128 stands for zero in the data rows.
Each row in the table below has a label, given by one hidden rule.
array([193,  91,  95, 138, 127,  94, 121, 132, 134, 180, 109, 113, 138,
       109, 155,  57, 122, 105,  80, 139, 117, 126,  99, 166, 122, 127,
       126, 148, 151,  89, 127, 187, 193, 147, 135, 220, 115,  87]) comb
array([ 84, 187, 148, 134, 170, 179,  89, 123, 150,  30, 129, 144,  14,
       148, 123, 157,  79, 124, 184,  70, 115, 103, 127, 104, 159, 181,
       154, 178, 151, 193, 147,  77,  99, 113,  90,  23, 155, 141]) coin
array([129, 180, 171, 158,  85, 135, 228, 170,  76, 220,  81, 118, 104,
        21, 161, 150, 218, 156,  81, 214, 152, 131, 153, 146, 157, 138,
       176,  74,  93, 181,  87,  91,  94,  84, 153, 195, 140, 132]) tent
array([111, 147, 163, 146,  58, 122, 168, 162, 131, 145, 136, 112,  50,
        50, 139, 195, 151, 147,  74, 131, 157, 106, 153,  89, 147, 143,
       165, 129, 104, 199, 170, 124, 129, 124, 139,  85, 146, 140]) tent
array([193,  46,  79,  62, 191, 130,  34,  94, 226,  35, 164, 161, 173,
       205, 123, 133,  35,  56, 152, 112,  77, 156,  72, 195,  21, 132,
        42, 121, 223,  13, 110, 217, 255, 171, 136,  96,  70, 120]) knot
array([153,  83, 144, 139,  56, 100, 171, 168,  30, 221,  99,  86, 252,
        72, 187,   9, 255, 139,  27, 199, 137, 137, 162, 157,  86, 116,
       152,  52, 110,  62,  66, 172, 175, 153, 176, 235, 155, 100]) comb
array([186, 158, 160, 147, 128,  99, 218, 156,  70, 181, 108, 112, 121,
       132, 146, 121, 207, 180,  53, 192, 147, 131, 159,  76, 129, 165,
       179, 104, 107, 148, 136,  46,  98,  93, 122, 203, 152, 125]) clay
array([201, 102, 153, 131,  70,  73, 172, 147,  93, 249, 115,  77, 218,
        55, 160,  45, 232, 106,  27, 168, 133, 139, 147, 170, 136,  92,
       124,  51, 104, 158,  75, 163, 122, 145, 171, 188, 126, 105]) clay
array([112, 141, 125, 109, 172, 181, 106, 111, 165,  17, 167, 176,  36,
       190,  67, 174,   2, 124, 230,  54, 111, 125, 108,  85, 133, 167,
       129, 197, 150, 146, 141, 111, 123,  78, 112,   0, 137, 165]) mask
array([144, 107, 201, 169,  43,  61, 255, 207,   0, 227,  75,  85, 205,
         0, 205,  29, 255, 145,   5, 255, 173, 128, 212, 165, 133,  72,
       196,  67,  52, 178, 128, 176,  95, 164, 184, 255, 170, 100]) clay
array([ 93, 201, 168, 174, 115, 153, 121, 165, 110, 158, 139, 123,  24,
       128, 113, 189, 150, 185, 105, 112, 161,  88, 155,  67, 222, 143,
       197, 116,  65, 197, 196,  63,  43,  59, 122,  22, 147, 146]) coin
array([132, 178, 120, 135, 107, 127, 148, 142, 176, 122, 146, 129, 154,
        45, 146, 102, 137, 142, 139, 124, 136, 124, 151, 191, 146, 125,
       187, 111, 110, 113,  84, 139, 155, 111, 131, 143, 129, 128]) tent
array([ 56, 166, 122,  99, 139, 147,  40,  99, 251,  89, 157, 180,  86,
       194,  88, 168, 108, 138, 226, 108, 103, 115, 108,  59, 136, 130,
       112, 176, 136, 148, 167,  88,  57, 126,  99,  71, 121, 163]) mask
array([ 69, 152, 107, 122, 170, 168,  92, 119, 120, 111, 143, 161,  65,
       129, 130, 208, 114, 128, 208,  99, 106, 149,  69, 132, 155, 130,
       102, 140, 134,  72, 139, 131, 168, 151, 125, 129, 131, 118]) tent
array([111,  48,  94,  92, 152, 124,  38,  89, 162,  37, 162, 143, 124,
       243,  94, 172,  17, 127, 213, 101, 119, 156,  93, 159, 141, 126,
        61, 181, 169, 146, 122,  84, 146, 147, 124, 114, 106, 132]) knot
array([ 59, 123, 113, 116, 178, 168, 102, 117, 219,  19, 161, 167,  78,
       160, 100, 179,  78, 140, 174,  83, 112, 125, 128,  48, 174, 183,
        47, 152, 142, 240, 145, 143, 102, 131,  86,  68, 133, 160]) mask
array([127, 129, 108, 114, 134, 126, 102, 122, 166,  60, 150, 141, 140,
       179, 150, 188, 111, 106, 142,  57, 112, 132, 108, 109, 139, 117,
       101,  96, 126,  79, 156, 182, 184, 145, 111, 137, 127, 127]) knot
array([187,  61, 122, 133,  91,  61, 145, 133,  64, 255,  84, 110, 229,
        96, 178,  48, 207, 116,  67, 203, 155, 141, 147, 189,  79, 105,
       150,  67, 121,  64,  25, 193, 185, 188, 162, 255, 120, 110]) comb
array([159, 121, 112, 124,  97, 110, 168, 128, 100, 117, 131, 131, 134,
        94, 129,  53, 144, 117,  82, 145, 144, 135,  92, 205, 114, 102,
       138, 126, 130, 113, 129, 157, 193, 114, 133, 131, 116, 130]) clay
array([ 98,  94, 115, 110, 135, 114, 123, 134, 154,   7, 134, 111, 128,
       152, 122, 133,  57, 150, 139, 115, 124, 138, 100, 160, 121, 127,
        84, 137, 129, 146,  84, 161, 125, 140, 104, 104, 117, 122]) knot
array([118, 111, 167, 170, 106, 113, 207, 144,  95, 103,  96, 135, 118,
        75, 132,  77, 134, 166,  68, 150, 153, 129, 161, 145, 141, 120,
       197, 106,  70, 148,  94,  92,  78, 137, 142, 148, 139, 140]) clay
array([ 73, 192, 149, 136, 119, 171, 131, 131, 152, 107, 139, 132,  79,
       134, 116, 181,  73, 143, 134,  95, 115, 106, 170,  93, 173, 136,
       147, 139, 112, 205, 164,  85, 145,  78,  91,  21, 171, 165]) coin
array([200,  90, 137, 137, 106,  81, 186, 181,  94, 185,  99,  99, 197,
        23, 191,   3, 210, 128,  72, 169, 156, 147, 168, 124,  96, 101,
       160, 106, 119, 121, 110, 115, 173, 176, 161, 148, 113, 102]) clay
array([144,  95, 120, 130,  64,  80, 192, 161,  68, 239, 116,  76, 218,
        64, 194,   0, 255, 113,  47, 209, 135, 164, 141, 239,  77,  67,
       109,  59, 145,   0,  56, 213, 188, 163, 184, 255, 126,  82]) clay
array([139, 108, 149, 145, 108,  83, 195, 149,  85, 207, 104,  86, 149,
        93, 201,   0, 255, 136, 121, 148, 145, 132, 139, 140, 105,  98,
       150,  94, 121,  90,  70, 171, 137, 166, 144, 144, 119,  65]) clay
array([132, 110, 108, 132, 139, 101, 117, 128, 136,  83, 113, 112, 144,
        64, 107, 170, 104, 106, 113, 133, 122, 128, 104, 137,  96, 138,
       103, 168, 123,  90, 148, 110, 174, 130, 142, 140, 119, 148]) clay
array([119, 110, 114, 108, 157, 146, 112, 104, 192,  88, 134, 160,  76,
       165, 117, 160,  42, 107, 178,  96, 119, 123, 112, 140, 135, 114,
        62, 101, 136, 111, 159, 161, 145, 122, 107,  67, 123, 130]) mask
array([ 83, 184, 129, 111, 130, 170,  96, 105, 193,  49, 152, 190,  78,
       178, 106, 238,  54, 143, 209, 124, 119, 101, 145,  94, 151, 150,
       195, 166, 131, 112, 174,  66,  84,  96, 123, 147, 137, 121]) coin
array([117, 177, 174, 132, 108, 104, 156, 151, 100, 219, 112,  82,  92,
       135, 152,  97,  89, 164,  13, 201, 161, 122, 148, 150, 166, 137,
       208, 118, 100, 168, 121, 141,  89,  94, 144, 203, 152, 102]) tent
array([ 32, 203, 122, 138, 164, 219,  43, 103, 211,   0, 161, 179,  18,
       169,  77, 219,   0, 122, 230, 106, 121,  74, 126,  27, 199, 179,
       148, 195, 118, 232, 216,  16,  47,  62,  93,   0, 161, 172]) coin
array([149, 120, 148, 131, 132,  93, 128, 140,  47, 157, 109, 132, 132,
       103, 139, 116, 177, 144,  96, 116, 144, 118, 152, 131,  93,  96,
       126, 105, 111, 116, 110,  88, 156,  85, 133, 116, 131, 122]) clay
array([132, 153, 134, 147, 115, 110, 155, 132,  92, 133, 122, 110, 165,
        76, 125,  87, 170, 160, 128, 174, 118, 123, 153, 176,  91, 146,
       154, 130,  90, 124, 162, 131,  94,  78, 125, 168, 130, 136]) clay
array([158, 151, 122, 123, 140, 106, 108, 132, 145, 202, 129, 152, 169,
       141, 142,  37, 110, 118, 144, 159, 139, 145, 110, 123, 111, 124,
        87, 127, 123,  75, 136, 182, 173, 130, 140,  97, 112, 108]) coin
array([158,  88, 123, 127, 132, 111, 165, 146,  89, 137,  91, 111, 159,
       120, 116, 118, 153, 106,  95, 125, 129, 138, 129, 137, 126, 121,
       120, 106, 138,  85,  54, 213, 122, 153, 155, 165, 132,  84]) comb
array([187,  73, 113, 129, 132, 134, 109, 139, 107,  93, 129, 120, 118,
       136, 169, 160, 176, 121, 102, 144, 112, 124, 101, 147, 103, 124,
       114, 127, 130, 111,  55, 172, 156, 141, 151, 205, 125, 103]) comb
array([101, 118, 119, 120, 110, 110, 110, 135, 144, 129, 110, 100, 147,
       140, 122,  79, 100, 107, 142, 154, 122, 139,  94, 162, 128, 122,
       139, 137, 123,  92,  88, 124, 115, 100, 134, 198, 122, 112]) comb
array([126, 136,  95, 106, 199, 176,  11,  97, 241,   0, 169, 167,  53,
       251,  68, 194,   0, 131, 226,  61,  85, 118,  99, 110, 155, 150,
        89, 189, 150, 144, 182,  75, 144, 143,  83,   0, 111, 154]) mask
array([143, 175, 163, 144, 118, 137, 136, 130,  72, 232, 121, 117, 164,
        66, 123, 116, 155, 177,  67, 144, 149, 114, 142, 109, 157, 156,
       140, 158,  94, 135, 116, 143, 104, 145, 130, 106, 152, 117]) tent
array([101, 155, 154, 128,  96, 131, 154, 116,  95,  89,  93, 122, 116,
       165, 126, 121, 114, 165,  98, 125, 137, 111, 145,  51, 146, 149,
       158, 109, 106, 179, 145, 114,  73,  96, 131,  63, 150, 154]) mask
array([114, 167, 170, 146, 115, 103, 178, 160, 118, 172, 134, 149, 105,
       161, 120, 174, 103, 165, 150, 115, 127, 111, 154,  62, 119, 161,
       188, 117,  70, 226, 146,  57,  38,  71, 115,  61, 160, 141]) coin
array([149,  79, 116, 104, 134, 156, 165, 120, 162, 188, 135, 106, 136,
       173, 136, 118, 149,  80, 135, 160, 123, 141, 125, 202,  89, 109,
        78, 122, 143,  99,  99, 144, 158, 180, 137, 116, 106, 102]) knot
array([174,  86, 148, 141,  88,  77, 195, 160,  47, 255,  82, 110, 142,
        34, 187,  11, 255, 144,  45, 206, 149, 134, 187, 178, 118, 105,
       119,  69,  96, 115,  79, 196, 128, 117, 157, 208, 132, 114]) clay
array([ 61, 171, 132, 144, 189, 175,  61,  88, 203,   0, 179, 184,  19,
       176,  71, 255,   0, 138, 255,  41, 120,  91, 137,  77, 174, 196,
       136, 206, 130, 159, 222,  54,  37,  60,  90,  69, 141, 166]) coin
array([ 79, 154, 144, 133, 123, 121,  83, 120,  73, 118, 124, 145,  52,
       182, 131, 212, 198, 132,  93,  61, 130, 116, 151, 141, 160, 123,
       162, 159, 121, 179, 145,  81, 108, 124, 125, 207, 117, 183]) comb
array([ 58, 127, 136, 145, 138, 163, 128, 104, 128,  97, 137, 145,   0,
       153,  93, 161,   0, 127, 214, 140, 125, 122, 157,  67, 206, 173,
       141, 158, 124, 194, 166, 138,  96,  90, 100,  53, 159, 163]) mask
array([147, 142, 123, 127, 117, 109, 118, 111, 105, 135, 136, 141, 181,
       147,  90, 106, 144, 108, 106, 117, 144, 131, 132, 189, 110, 120,
        98, 123, 167, 118, 122, 134, 100, 140, 123, 130, 117,  80]) mask
array([140, 109, 123, 130,  97, 115, 138, 169,  76, 155, 138, 137, 153,
        71, 103, 177, 177, 134, 126, 173, 136, 123, 143, 104, 152, 128,
       160, 106, 140, 200, 109,  94,  83,  91, 108,  79, 123, 120]) tent
array([ 52, 211, 107, 105, 173, 169,  81,  90, 216,   0, 173, 179,  39,
       188,  71, 236,   7, 119, 219,  29, 122, 107,  78,  47, 179, 176,
       145, 151, 141, 189, 210,  92,  94,  54, 114,   0, 147, 182]) coin
array([212, 122, 124, 116, 115, 100, 130, 139, 109, 136, 100, 113, 168,
       111, 145,  14, 188, 120, 115, 161, 141, 166, 108, 218,  66,  81,
        71,  80, 139,  86, 112, 255, 235, 160, 137, 253,  93, 104]) clay
array([124, 184, 153, 130, 132, 169,  97, 122, 134,  25, 176, 155,  16,
       163,  82, 128,  34, 156, 218,  64, 120,  93, 139,  44, 182, 148,
       126, 166, 127, 205, 219,  56,  73,  84,  86,  63, 149, 158]) coin
array([ 58, 191, 176, 160, 117, 186, 149, 133,  32,  58, 135, 148,  58,
       118,  99, 157,   6, 170, 180,  96, 152, 107, 167,  29, 220, 166,
       232, 166,  79, 186, 184,  18,  28,  37, 105,  39, 173, 174]) coin
array([133, 111, 142, 116, 123, 114, 119, 123, 101,  82, 116, 144, 121,
        73, 140, 134, 220, 117,  80, 136, 117, 125, 129, 110,  95, 119,
       127, 130, 123, 108,  67, 167, 149, 177, 135, 233, 129, 128]) clay
array([114, 165, 141, 161,  96, 156, 172, 136, 132, 208, 145, 153, 136,
       127, 155, 117, 145, 172, 115, 137, 150, 114, 198,  43, 196, 138,
       141, 142, 108, 212, 155, 103, 105,  84, 127,  75, 178, 153]) coin
array([114, 115, 120, 147, 134, 149, 113, 115, 112, 143, 135, 131,  98,
        79, 160, 221,  97, 156,  86, 101, 141, 115, 127, 142, 128, 136,
       161, 103, 138, 159, 120,  91, 144, 119,  90, 118, 114, 159]) clay
array([139, 117, 160, 148,  82,  94, 155, 130,  80, 236, 118, 113, 115,
       127, 162, 145, 144, 159, 118, 184, 140, 124, 161, 103, 123, 107,
       188, 131, 110,  88, 115, 154, 139,  99, 105, 183, 146, 100]) comb
array([176, 104, 134, 122, 125, 124, 117, 132, 125,  69, 138, 123, 139,
       108, 118, 215, 179, 114, 129, 132, 125, 131, 108, 150, 135, 123,
       163, 135, 137, 124, 134, 104, 149, 106, 123, 136, 138, 123]) comb
array([ 19, 205, 167, 133, 183, 188,  78, 105, 222,  25, 174, 185,  53,
       234,  60, 255,   0, 149, 222,  49, 108, 102, 107,  68, 177, 201,
       153, 237, 139, 217, 217,  26,  79,  55,  84,   0, 138, 195]) mask
array([187,  62,  94,  82, 154, 128, 120, 102, 212, 177, 121, 120, 204,
       176, 114,   4, 168,  57, 129, 124, 116, 164,  54, 209,  57,  72,
        11, 156, 212,   0,  57, 197, 255, 205, 142, 249,  84,  93]) comb
array([ 88, 163, 152, 156,  99, 114, 183, 172,  41, 205, 122, 125,  87,
        50, 128,  56,  75, 176,  75, 172, 164, 107, 217,  73, 178, 162,
       249, 153,  86, 210, 122,  69,  57,  84, 121,  31, 166, 154]) tent
array([190, 133, 109, 137,  82,  69, 222, 155,  71, 209, 118, 135, 231,
       127, 176,  62, 164, 113, 132, 113, 129, 135, 111, 140,  93,  80,
        85, 108, 114,  84,  64, 139, 131, 154, 176, 204, 116,  90]) clay
array([157, 123,  97, 133, 110, 153, 185, 121,  99, 177, 110, 122, 133,
        84, 124,  89, 137, 138, 109, 117, 141, 119, 153,  92, 153, 123,
       149, 155, 122, 151, 126, 133, 179, 108, 141, 125, 106, 106]) clay
array([148,  80, 128, 133, 112, 136, 103, 110, 178, 161, 126, 139,  55,
       114, 104, 134, 135, 134, 103,  61, 126, 133, 111, 125,  95, 138,
       105, 116, 132, 112, 139, 122,  91, 119,  97,  86, 145, 126]) knot
array([ 93, 160, 128, 148, 147, 133, 125, 127, 143,  96, 120, 136, 107,
       106, 119, 183,  22, 152, 169, 144, 132, 119, 157,  73, 169, 152,
       166, 144, 119, 243, 187,  51,  73, 118, 120,  99, 153, 148]) tent
array([ 49, 146, 107,  91, 157, 160,  30, 109, 196,  35, 162, 165,  58,
       183,  69, 226,  55, 107, 209,  63, 115, 124, 107, 152, 123, 128,
        74, 171, 110, 193, 201, 113, 120, 121, 116,   0, 130, 140]) mask
array([159,  44, 112, 127, 123, 150,  90, 110, 148, 143, 111, 126, 164,
       129, 112, 108, 115,  95, 122, 140, 119, 140, 118, 175, 132, 123,
        73,  99, 180,  93,  87, 118, 178, 171, 156, 187, 114, 108]) comb
array([184,  72, 134, 113, 124,  96, 171, 139, 132, 255, 110,  76, 191,
       100, 144,  45, 243, 137, 110, 222, 130, 154, 127, 130,  85,  79,
       114, 101, 134,  66,  55, 220, 145, 163, 158, 207, 106,  81]) comb
array([137, 135, 108, 128, 130, 135, 106, 118, 159,  54, 126, 150, 124,
       219, 130, 174, 147, 129, 128,  90, 134, 140, 102, 127, 145, 125,
        91, 112, 134,  90, 131, 133, 196,  95, 113,  41, 139, 141]) mask
Which label does each new row get?
array([115, 106, 144, 125,  89, 123, 160, 141, 112, 118,  97, 113, 160,
        66, 154, 156, 148, 149, 131, 115, 146, 136, 150, 110, 102, 106,
       132, 133, 141, 132, 141, 144, 131, 119, 132, 128, 120, 114]) >> clay
array([219,  50,  82,  99, 153, 107, 121,  92, 161, 101, 143, 123, 205,
       223, 136, 133, 118,  57, 158,  97,  95, 165,  88, 232,  56,  78,
         4, 118, 204,   0,  70, 187, 224, 224, 142,  74,  71,  89]) >> knot
array([ 80, 132, 136, 127, 135, 184, 136, 134, 141, 176, 117, 142, 125,
        98, 122, 225, 117, 146, 199, 103, 135,  94, 142,  93, 160, 165,
       183, 146,  73, 197, 194,  51, 130, 136, 115, 148, 149, 124]) >> clay
array([130, 160, 171, 150,  88, 143, 205, 155,  40, 183,  88, 114, 161,
        28, 166, 149, 190, 162,  67, 148, 146, 131, 160, 122, 182, 124,
       197, 109, 105, 174,  97,  43, 107, 132, 133, 136, 139, 111]) >> tent
array([ 89, 189, 137, 134,  96, 141, 132, 130, 107, 117, 130, 146,  47,
       171, 112, 174,  59, 174, 172, 104, 121, 112, 150,  25, 178, 170,
       175, 138, 137, 213, 192,  54,  97,  94, 108,  78, 137, 146]) >> coin
array([154,  97, 104, 108, 144, 124, 119, 131, 160, 150, 132, 158, 159,
       183, 159, 157,  78, 119, 199,  79, 125, 144,  76, 185, 100, 149,
        96, 147, 154, 157, 161, 159, 156, 153, 135, 149, 101, 154]) >> knot
array([182,  91, 124, 119, 127, 104, 135, 134, 166,  80, 133, 100, 132,
       134, 127, 111, 150, 123, 153, 165, 131, 121, 111, 160, 102, 141,
       113, 117, 159,  78, 127, 189, 127, 177, 143, 167, 119, 105]) >> comb
array([ 79, 177, 125, 129, 116, 192, 113, 125, 123, 121, 135, 141,  68,
       134, 101, 127, 122, 133, 147,  91, 142, 118, 141,  99, 144, 149,
       190, 158, 106, 201, 123,  91,  75, 100, 118,   3, 128, 148]) >> coin
array([ 56, 149, 150, 127, 180, 180, 120,  91, 154,  20, 150, 188,  41,
       158,  96, 175,  43, 125, 167,  97, 121, 107, 124,  97, 201, 146,
       146, 181, 146, 199, 202,  82, 150, 100, 105,   5, 139, 143]) >> mask
array([127, 141, 122, 132, 125, 152, 143, 131, 141, 172, 108, 105, 112,
        37, 139, 120, 189, 155,  99, 144, 138, 139, 143, 143, 145, 153,
       186, 133, 109, 101, 141, 116,  86, 124, 141,  92, 149, 156]) >> tent
array([ 77, 137,  99, 109, 151, 195,  53, 106, 229,  33, 169, 165, 112,
       210,  92, 153,  25, 106, 225,  50, 112, 136, 116, 125, 147, 146,
       106, 178, 146, 132, 155, 125, 160, 131,  82,  39, 148, 171]) >> mask
array([ 98, 179, 156, 163, 135, 123, 175, 146,  82, 186, 127, 134, 138,
       106, 117, 177, 136, 166, 142, 180, 159, 108, 154,  91, 180, 122,
       168, 101, 111, 167, 145,  48,  71,  74, 134, 124, 145, 134]) >> tent
array([199,  68, 106, 129, 156, 124,  83, 115, 199,  91, 120, 124, 224,
       206, 128,  88, 170, 121, 205, 165, 117, 129,  93, 192, 134, 103,
       105, 135, 158,  56, 120, 181, 185, 159, 144, 153,  96, 126]) >> knot
array([171,  74,  93, 121, 123, 146, 122, 119, 148, 134, 103, 133, 101,
       223, 144,  64, 199,  95, 121, 161,  95, 151,  96, 124, 126,  92,
        71, 135, 139,  93, 117, 140, 209, 169, 148, 161,  98, 121]) >> knot
array([ 83, 141, 113, 114, 170, 161,  87,  91, 187,  88, 174, 140,  30,
       147,  79, 175,  67, 144, 172,  54, 124, 102, 134,  85, 156, 180,
       138, 160, 133, 144, 185,  62,  98,  69,  95,   0, 135, 175]) >> mask
array([114,  65,  93, 115, 128,  84, 127, 140, 118, 194, 139, 115, 179,
       146, 139,  39, 132,  93, 115, 136, 106, 152, 123, 186, 123, 136,
       118, 107, 164,  35, 110, 128, 141, 165, 157, 226,  89, 109]) >> comb
array([166, 118, 140, 135, 113,  89, 232, 161,  74, 255, 105,  90, 188,
        94, 182,  40, 167, 126,  85, 156, 149, 108, 147, 189, 109,  93,
       151,  99,  82, 123,  78, 126, 150, 141, 139, 171, 135,  98]) >> clay
array([255,   0,  78,  99, 147,  53, 179, 171, 110, 245, 104,  80, 255,
       109, 177,   0, 235,  73,  45, 206, 101, 191,  66, 255,  13,  28,
        14,  70, 171,   0,  24, 255, 255, 226, 205, 255,  53,  48]) >> comb
array([103,  72, 123, 139,  95, 126, 146, 155, 136, 203, 107, 125, 139,
       118, 159,  71, 151, 120, 119, 147, 138, 129, 142, 127,  87, 151,
       155,  96,  67, 143, 115, 146,  74,  73, 143, 202, 125, 120]) >> comb
array([ 23, 229, 183, 168, 101, 166, 131, 141, 127,  54, 125, 145,  67,
        99, 135, 224,   2, 197, 158,  96, 152,  91, 202,   4, 197, 195,
       255, 146,  82, 255, 231,  71,  26,  63, 126,   0, 159, 178]) >> coin
array([ 40, 169, 149, 129, 167, 173,  96, 110, 118,  58, 133, 160, 100,
       118, 103, 239,  79, 147, 145,  57, 135, 104, 103,  52, 149, 163,
       151, 139, 117, 163, 154,  94, 106, 100, 102,  10, 131, 178]) >> coin
array([146,  99,  87,  86, 141, 116,  68, 119, 214,  66, 116, 134, 213,
       172, 114, 138, 164,  84, 174,  83, 101, 150, 112, 178,  93, 105,
        72, 144, 159,  44, 100, 143, 186, 175, 120, 127,  79,  82]) >> knot
array([143,  65,  48,  65, 194, 132,  31,  84, 255,   0, 175, 154,  95,
       255,  97, 181,   0,  50, 255,  49,  57, 159,  18, 165,  54,  91,
         8, 196, 255,   0, 140, 187, 204, 144,  99,  92,  78, 130]) >> knot
array([119, 182, 133, 125, 120, 108, 109, 108, 116, 126, 126, 160,  11,
       109, 114, 147,  81, 151, 145, 123, 111, 119, 127, 130, 165, 163,
       173, 164, 113, 197, 137,  89, 103, 100, 119,  46, 158, 164]) >> coin
array([115, 178, 128, 123, 174, 197,  96,  94, 220,   0, 164, 166,  38,
       169,  77, 190,  38, 152, 203,  41, 105,  98, 105,  90, 162, 178,
       118, 180, 140, 155, 143,  92,  90, 133, 108, 107, 131, 162]) >> coin
array([ 88, 123, 127, 139, 143, 136, 152,  88, 199,  88, 159, 128,  72,
       124, 123, 202, 132, 142, 138, 119, 131, 119, 122, 106, 132, 120,
       141, 160, 132, 187, 153,  88, 108,  79, 146,  11, 134, 129]) >> mask
array([166,  73,  53,  77, 202, 128,  42, 104, 178,  48, 142, 136, 163,
       204, 117,  69, 204,  25, 237, 106,  93, 170,  42, 167,  53,  95,
         9, 122, 212,   0, 103, 159, 202, 183, 109, 140,  75, 128]) >> knot
array([129, 155, 135, 140, 127, 131, 103, 173, 123, 174, 101,  97, 122,
        88, 150,  82, 154, 154, 119, 172, 146, 129, 134, 126,  83,  76,
        99, 126,  97, 125, 120, 129, 147, 143, 159,  91, 132, 125]) >> tent
array([ 86, 152, 115, 116, 135, 140,  85, 120, 187,  38, 149, 137,  69,
       186,  77, 176,  61, 135, 246,  29, 112, 117, 136, 107, 156, 186,
       121, 146, 132,  77, 132,  53, 159, 114, 107,  32, 139, 174]) >> mask
array([143, 107, 138, 137, 119,  70, 114, 109, 120, 184, 119, 114,  95,
        76, 135, 152, 161, 138, 129, 120, 143, 150, 153, 145, 143, 140,
       138,  88, 115, 139, 125, 113, 133, 124, 170, 187, 133,  93]) >> clay
array([ 81, 197, 121, 155, 121, 133, 141, 118, 143,  91, 124, 127,  56,
       170,  90, 196,   0, 145, 229, 128, 131,  90, 133,  74, 197, 178,
       169, 136,  88, 255, 159,  76,  48,  92, 110,  38, 147, 205]) >> coin
array([111, 183, 193, 166,  87, 148, 150, 162, 124, 132, 121, 112, 111,
        75, 171, 110,  73, 179,  93, 137, 160, 116, 140, 114, 173, 171,
       169, 123,  88, 176, 187,  18,  35,  87, 124,  87, 167, 139]) >> tent
array([ 80, 186, 131, 124, 165, 134,  55, 118, 148, 106, 146, 139,  61,
       152, 114, 193,  52, 127, 156,  65, 107, 123, 131,  84, 164, 163,
       118, 187, 141, 172, 175,  55,  49,  88,  94,   0, 130, 197]) >> coin
The hidden rule looks at only part of the columns. Which column or columns, counting from 0, in order?
1 13 35
